In the rows, zero is written as 128.
Each path below is one point turned by a fixed rotation once a step. After each direction that follows a path, write how fast that rotation turns it, in degrees per step (0 if it stays still).
Each turn is a multiple of 5 degrees from 10 to 175, or 0.
Each row of a path follows its step; steps can be skipped.
Path 1:
step 0: [132 127 124 132 133 134 130 123 121 126 133 126 131 130 133 127 131 123
 140 120 134 136 126 134 122 131 130 124 135 129 131 121 121 128 125 134
 130 131 123 126 119 124 123 138 123 130 122 117 122 129 130 137 121 137
 121 128 132 136 127]
step 1: [131 129 125 128 131 134 123 130 130 122 135 123 131 119 123 138 127 130
 139 129 127 132 133 120 126 139 120 133 134 139 125 127 129 127 129 133
 130 124 136 122 131 130 118 133 129 125 131 127 118 120 127 124 126 132
 133 129 135 120 132]
step 3: [127 125 129 133 131 130 145 135 124 125 134 127 134 117 129 139 126 117
 131 122 128 136 138 130 124 131 124 129 130 133 127 135 128 131 126 139
 129 136 131 127 125 121 125 133 124 121 128 132 123 129 129 133 124 127
 138 128 127 129 129]
step 4: [120 128 133 121 138 128 127 126 129 121 131 135 132 127 126 135 126 130
 136 140 134 129 132 133 127 131 131 127 138 132 136 139 120 133 117 128
 127 134 129 130 134 134 131 129 131 132 130 120 117 124 130 124 123 132
 128 130 125 121 126]
step 8: [129 132 125 118 134 124 127 135 134 128 141 129 128 128 134 127 123 119
 130 126 125 130 127 122 129 125 127 124 127 136 134 133 124 133 134 134
 123 128 133 131 114 121 122 139 133 124 136 131 125 125 131 128 127 138
 124 123 128 121 119]
step 11: [132 125 116 125 131 133 133 126 124 121 136 124 125 130 129 133 128 128
 134 124 140 123 125 128 121 132 121 126 131 136 136 126 131 138 131 134
 132 133 127 130 121 135 134 139 134 133 127 120 128 126 121 129 127 133
 130 130 134 126 121]
step 13: [131 130 130 133 132 121 124 129 134 119 139 126 129 126 131 134 132 126
 131 122 132 127 141 127 126 129 121 128 130 130 137 138 128 141 115 124
 124 132 124 135 123 133 133 126 132 131 124 126 125 125 132 135 128 133
 130 132 126 126 120]
step 14: [124 130 128 112 134 133 136 134 125 124 132 125 134 129 124 132 122 132
 136 128 124 132 132 133 131 134 128 128 125 130 129 131 121 127 131 139
 119 137 127 133 115 131 132 136 133 124 129 133 124 134 128 132 121 124
 136 130 127 128 127]
step 17: [130 129 125 120 132 125 131 127 133 122 128 119 132 133 128 132 112 130
 134 123 132 127 126 120 122 126 118 125 126 135 122 133 123 131 134 137
 133 131 132 133 125 123 124 131 129 139 120 131 119 126 127 124 129 133
 125 125 133 122 124]
step 18: [128 131 117 133 141 135 129 132 136 120 137 132 131 130 139 132 126 127
 134 131 129 125 125 124 123 126 126 133 127 120 127 127 125 136 129 124
 121 130 124 134 118 135 122 127 130 128 131 123 128 131 128 126 124 130
 118 130 127 120 140]
step 20: [123 133 120 121 137 134 129 125 126 121 125 124 127 129 127 128 131 124
 134 124 129 138 125 129 123 129 119 136 138 122 126 128 116 135 126 133
 134 131 125 133 121 139 133 137 130 135 125 122 125 125 131 133 120 127
 127 127 123 123 130]
Speeds:
[128 127 126 130 129 132 128 128 128 127 128 128 127 128 129 129 129 127
 129 127 129 126 127 131 129 128 129 127 129 127 127 126 126 125 131 127
 126 130 127 127 127 128 128 126 127 129 127 129 128 128 129 129 126 128
 131 131 126 129 128]  160
[127 129 128 124 127 126 127 127 127 128 126 127 127 127 129 127 129 128
 130 126 130 130 129 128 127 127 128 127 128 127 128 130 129 128 126 129
 127 129 127 129 128 131 127 125 127 125 130 128 131 127 126 127 126 128
 129 130 126 129 127]  45
[128 127 127 129 128 127 128 124 127 128 127 130 126 127 130 128 129 128
 128 129 130 127 128 131 127 129 130 130 126 127 126 127 128 129 125 128
 128 129 126 128 126 131 130 130 131 130 127 128 127 128 126 130 128 130
 126 127 127 128 130]  160
Path 2:
step 1: [131 132 129 124 123 133 137 129 135 127 121 125 133 115 125 135 130 133
 123 125 127 144 126 124 125 130 129 132 134 138 126 125 121 131 127 124
 131 129 131 131 118 129 133 121 123 116 137 124 131 128 127 122 129 122
 129 127 132 141 127]
step 2: [125 133 123 138 120 131 131 131 129 127 131 131 132 122 127 136 132 132
 127 129 122 136 131 123 120 135 135 123 125 132 128 133 119 129 134 125
 120 129 135 124 135 130 129 125 129 133 143 120 130 134 125 139 128 122
 136 117 124 130 125]
step 3: [125 133 126 119 127 124 135 140 125 129 129 130 123 125 116 135 126 140
 133 124 133 139 125 119 126 125 127 129 125 122 126 127 113 128 128 129
 136 128 126 133 122 125 127 132 126 131 137 121 125 134 124 137 128 119
 128 135 125 130 130]
step 5: [123 119 123 120 122 122 127 134 124 133 136 122 129 123 128 142 132 127
 140 134 129 126 128 116 128 123 131 129 125 124 126 129 123 126 135 128
 126 130 139 127 133 132 136 131 125 124 146 124 128 130 127 134 133 125
 133 124 129 125 128]
step 6: [127 133 118 127 124 130 142 123 128 133 130 122 127 125 124 135 128 123
 129 122 120 132 121 118 126 118 131 137 131 121 130 124 117 132 122 135
 134 132 116 134 125 130 129 130 125 125 141 124 128 131 129 134 133 128
 122 132 131 123 125]
step 7: [123 133 126 139 130 129 136 134 129 134 128 130 136 123 139 141 134 126
 132 128 134 131 130 125 124 122 125 126 131 121 126 123 118 131 124 133
 124 139 137 129 121 133 138 123 130 116 132 131 129 129 125 127 134 128
 132 120 133 131 126]
step 8: [120 129 129 132 119 127 129 133 140 131 125 132 123 123 125 141 133 122
 138 122 127 131 134 114 126 122 131 128 128 126 123 133 122 134 126 133
 126 125 129 123 135 133 121 130 125 123 143 128 128 133 133 132 125 135
 132 136 130 131 132]
step 9: [120 143 124 128 130 124 143 125 130 133 122 123 121 131 134 125 132 130
 125 118 131 135 130 116 124 124 128 130 126 128 128 127 121 133 123 124
 124 130 132 129 128 125 134 130 139 119 135 121 127 137 127 127 138 125
 129 137 129 127 129]
step 11: [123 137 125 126 123 134 132 131 134 125 129 125 129 126 121 133 134 128
 139 117 130 128 124 117 138 124 129 128 123 136 127 135 128 122 131 125
 128 134 130 126 130 134 127 122 138 128 147 121 126 134 123 125 127 134
 125 133 125 127 124]
step 17: [133 138 116 126 124 129 130 126 128 133 128 127 119 113 124 126 127 132
 130 124 124 128 132 121 133 122 127 122 132 123 120 134 120 127 117 139
 125 128 122 124 127 132 130 119 128 128 134 125 126 137 119 129 137 135
 127 129 129 135 123]
step 20: [125 139 130 112 132 126 137 123 128 135 128 132 135 123 126 122 129 140
 131 128 123 125 134 118 130 122 131 129 135 125 120 126 123 122 121 127
 129 129 128 123 129 127 133 123 143 128 139 130 124 129 129 127 138 133
 129 129 131 125 125]
Speeds:
[128 129 129 127 127 128 129 130 130 128 128 129 127 132 128 128 129 130
 127 127 128 129 130 128 127 126 129 128 129 129 130 128 130 132 128 130
 126 126 128 129 128 126 128 126 129 129 127 128 127 128 127 130 127 127
 131 127 126 131 130]  55
[131 130 130 128 129 128 128 128 127 126 131 125 129 127 127 127 128 128
 129 128 130 128 128 128 128 131 129 126 127 129 129 128 125 128 127 127
 128 126 129 125 127 128 127 125 130 128 128 126 128 129 129 129 127 127
 129 131 126 129 130]  45
[129 128 126 128 126 129 129 129 127 126 129 131 128 125 131 128 131 128
 127 129 129 127 129 129 129 127 127 130 130 128 127 126 129 126 131 127
 126 127 127 125 126 128 128 129 129 127 127 128 129 128 129 131 128 127
 130 129 129 126 129]  135
Path 3:
step 0: [126 131 126 126 122 128 130 135 129 132 122 120 132 134 130 126 125 126
 125 123 122 120 127 134 135 122 118 133 145 128 129 134 123 117 133 123
 127 126 132 134 130 121 127 133 134 130 122 122 128 117 137 129 124 132
 124 132 129 119 136]
step 2: [120 127 127 119 122 129 118 122 132 127 129 124 128 127 133 123 129 120
 120 122 124 124 121 131 125 124 132 131 133 127 136 132 130 112 142 133
 130 120 123 123 126 123 130 122 134 121 123 126 133 132 125 132 132 128
 128 129 133 127 139]
step 3: [126 133 118 133 128 124 134 131 125 128 124 129 141 126 133 127 115 128
 126 126 125 121 131 128 132 130 123 121 137 122 132 134 136 125 128 119
 130 122 127 121 121 120 120 124 133 122 124 124 130 123 131 130 130 130
 125 138 129 117 138]
step 6: [122 128 121 132 126 132 139 135 129 134 127 125 138 135 139 132 125 126
 135 132 134 127 133 137 131 124 125 135 135 127 119 131 122 129 129 123
 124 125 126 128 121 117 122 121 140 120 125 122 129 125 129 127 133 121
 130 136 125 121 127]
step 8: [123 122 121 123 122 126 127 129 131 136 125 121 135 126 130 134 126 128
 137 115 127 127 121 136 125 126 126 138 138 122 131 124 127 122 132 134
 131 117 125 133 123 130 121 131 122 120 120 130 135 129 132 125 131 128
 126 131 126 121 140]
step 9: [120 133 128 119 130 122 129 126 123 133 125 128 136 137 129 128 129 128
 133 128 133 128 126 131 133 133 118 135 127 124 124 140 130 119 121 121
 118 118 135 121 128 124 124 119 128 122 120 119 136 122 125 126 131 127
 127 133 128 119 126]
step 10: [118 116 129 122 133 132 128 133 124 127 120 131 133 129 134 131 129 125
 129 116 120 125 121 127 130 125 133 131 126 128 134 142 134 117 135 129
 126 125 131 135 131 124 132 120 125 129 134 124 138 129 126 126 118 132
 132 132 123 128 138]
step 17: [122 133 123 124 124 127 123 127 129 131 129 120 129 135 131 131 122 117
 120 128 127 127 126 138 131 125 119 135 130 129 127 136 124 122 147 127
 124 125 131 126 125 124 128 122 131 119 116 123 133 121 130 134 134 132
 122 131 131 126 133]
step 18: [121 128 120 130 125 133 124 135 125 127 117 134 144 130 130 119 112 124
 128 118 128 126 131 120 129 129 127 136 132 128 130 132 132 120 128 126
 123 126 125 129 122 124 126 124 128 128 129 125 129 123 128 131 124 137
 133 136 133 118 131]
step 19: [124 134 129 121 132 123 124 135 128 136 134 129 126 132 124 133 129 130
 126 122 131 124 126 127 120 120 135 131 136 125 128 135 132 113 137 133
 126 121 120 126 128 123 117 125 136 127 127 129 138 137 124 136 128 132
 131 136 129 118 134]
step 21: [122 121 125 134 130 130 134 134 127 129 120 133 143 131 136 126 128 127
 131 133 126 129 128 122 133 120 131 130 139 126 126 128 126 119 124 132
 120 124 124 129 132 118 125 116 137 120 127 122 127 134 126 126 125 125
 140 135 129 123 134]
Speeds:
[131 127 128 127 127 127 128 127 128 132 127 127 130 127 129 126 128 129
 127 130 129 129 125 126 127 126 126 126 129 126 127 129 128 130 128 127
 129 130 128 130 127 126 126 129 127 126 129 128 129 130 127 128 128 129
 128 129 126 126 127]  140
[130 130 127 127 127 127 130 130 130 127 129 128 129 129 127 128 128 129
 128 125 129 127 126 128 128 128 129 126 127 126 127 131 131 127 127 129
 127 125 128 127 131 129 125 129 125 129 128 127 128 128 129 129 128 128
 127 129 129 128 126]  70
[127 128 127 129 130 128 130 130 126 130 127 129 127 127 128 129 128 128
 128 127 129 127 130 129 125 128 130 127 129 130 127 130 130 128 128 129
 125 129 131 127 129 126 130 132 129 129 130 128 131 130 127 129 126 129
 127 127 127 127 128]  120
[127 127 130 127 128 127 126 126 126 129 130 128 129 128 125 126 126 128
 126 128 126 127 127 129 127 130 128 129 125 127 129 129 132 127 129 125
 127 127 128 130 127 129 130 129 128 127 129 127 129 127 127 130 129 130
 129 130 129 128 130]  45
[127 127 128 127 128 127 130 130 128 128 127 128 127 128 128 127 127 125
 127 126 127 129 127 129 130 129 125 127 127 129 132 130 129 126 129 130
 132 130 130 129 129 128 127 130 128 130 128 129 127 128 129 129 129 129
 127 128 126 129 128]  145
